cols: J V K L T N F C Z
z_26: [125 177 141 148 136  82 173 131 168]
z_645: [139 182 142 128 125  87 182 139 163]
z_376: [127 127 122 127 129 131 132 131 128]
z_426: [135  92 101 114 124 160  55 103  99]
z_694: [137 154  78 122  86 141  74  78 122]
z_601: [187 155  80 153 100  98 126 158  92]
z_918: [138 170 129 137 109  89 174 126 157]
col: [125 139 127 135]
J
col: [124  86 100 109]
T
col: [122  92 157]
Z
col: [ 82  87 131 160 141  98]
N
col: [182 132  55  74 126]
F
col: [139 127 135]
J
col: [126 174]
F

cols: B G X P W E
z_50: [ 96 156 166 164 174 151]
z_411: [ 88 132 175  82 144  75]
z_426: [134  83  99 172  68 181]
col: [175  99]
X
col: [156 132]
G
col: [96 88]
B
col: [ 75 181]
E

cols: M A Q H U S Y
z_601: [149 104 178 125 102 134 136]
z_50: [149 104 178 125 102 134 129]
z_386: [149 104 178 125 102 125 129]
z_694: [152 156 114 142 128 129 124]
z_645: [141 145 192 123 145 134 123]
col: [136 129]
Y
col: [125 125 142 123]
H
asked: [149 104 178 125 102 125 129]
z_386
col: [142 123]
H
col: [104 156]
A
col: [149 149 149]
M

cols: retu git tis seda lik
z_376: [150 130 136 134 113]
z_694: [148 126 169 174 102]
z_386: [146 124 130  87 135]
z_601: [165 128 132 158  56]
z_50: [149 123 135  83 157]
z_426: [ 89 122  95 136 148]
z_72: [157 125 189 102 130]
z_645: [133 125 118  87 105]
z_728: [165 133 178  88 164]
col: [113 102 135  56 157 148 130 105]
lik
col: [165 149  89 157 133]
retu
col: [158  83 136]
seda
col: [149  89 157]
retu
col: [132 135  95 189 118]
tis
col: [148 146 165 149]
retu

cols: Meba futu bofe vel
z_426: [143 104  88 181]
z_50: [147 136 118 168]
z_386: [ 83 136 153  92]
z_376: [ 93 153 205 140]
z_72: [154  67 144 173]
z_645: [139 118 105 187]
col: [118 153 205 144]
bofe
col: [143 147  83  93 154]
Meba
col: [ 83  93 154]
Meba
col: [ 83  93 154 139]
Meba
col: [136 153  67 118]
futu

cols: mal ran zozuv Rasaf ler zol
z_426: [160  52 110 126 146 121]
z_386: [152 113 114 127 134  90]
z_645: [ 85 202 144 124 104 153]
z_376: [160  52 110 126 131 121]
col: [126 127]
Rasaf
col: [126 127 124]
Rasaf

cols: suvu Golo galu soge Mobi Linib
z_376: [114 120 194  80 155 151]
z_386: [149 118 173 152 133  67]
z_645: [191 139 107 132 124 133]
z_728: [168 181 167  95  81  89]
z_694: [ 93 153 110 158 142  75]
z_426: [114 120 194 156 123  68]
z_918: [113 131 106  59 144 149]
z_26: [101 177 177  97  87  91]
z_411: [185 130 104 146 124 135]
z_72: [ 89 121 116 150  60 165]
z_601: [109 125 113  62 143 141]
z_50: [150 196 117 144 154 163]
col: [113 117]
galu
col: [113 101 185  89 109 150]
suvu
col: [168  93 114]
suvu
col: [107 167 110 194 106 177 104 116]
galu
col: [113 101 185  89]
suvu
col: [ 81 142 123 144  87]
Mobi
col: [123 144]
Mobi

cols: ziku Fanar siven kapu Tipe dibe godo vanul
z_601: [ 90 135  62  76 111 101 158 153]
z_411: [ 93 133  82  82 102  98 158 178]
z_426: [ 93 133  82  82 102  98 158 195]
z_72: [104 118  83  78 112 113 167 155]
z_386: [109 123  71  77 108 104 171 152]
z_376: [101 130  78  85  99 114 171 171]
z_50: [104 130  75  83 108 103 157 163]
z_26: [111 128  78  83 106 102 172 184]
z_694: [118 144  69  83 104  96 169 177]
z_918: [104 122  81  73  99 103 170 169]
z_728: [110 133  95  83  95  98 173 185]
col: [101  98  98 113 104 114 103 102]
dibe
col: [78 77]
kapu
col: [123 130]
Fanar

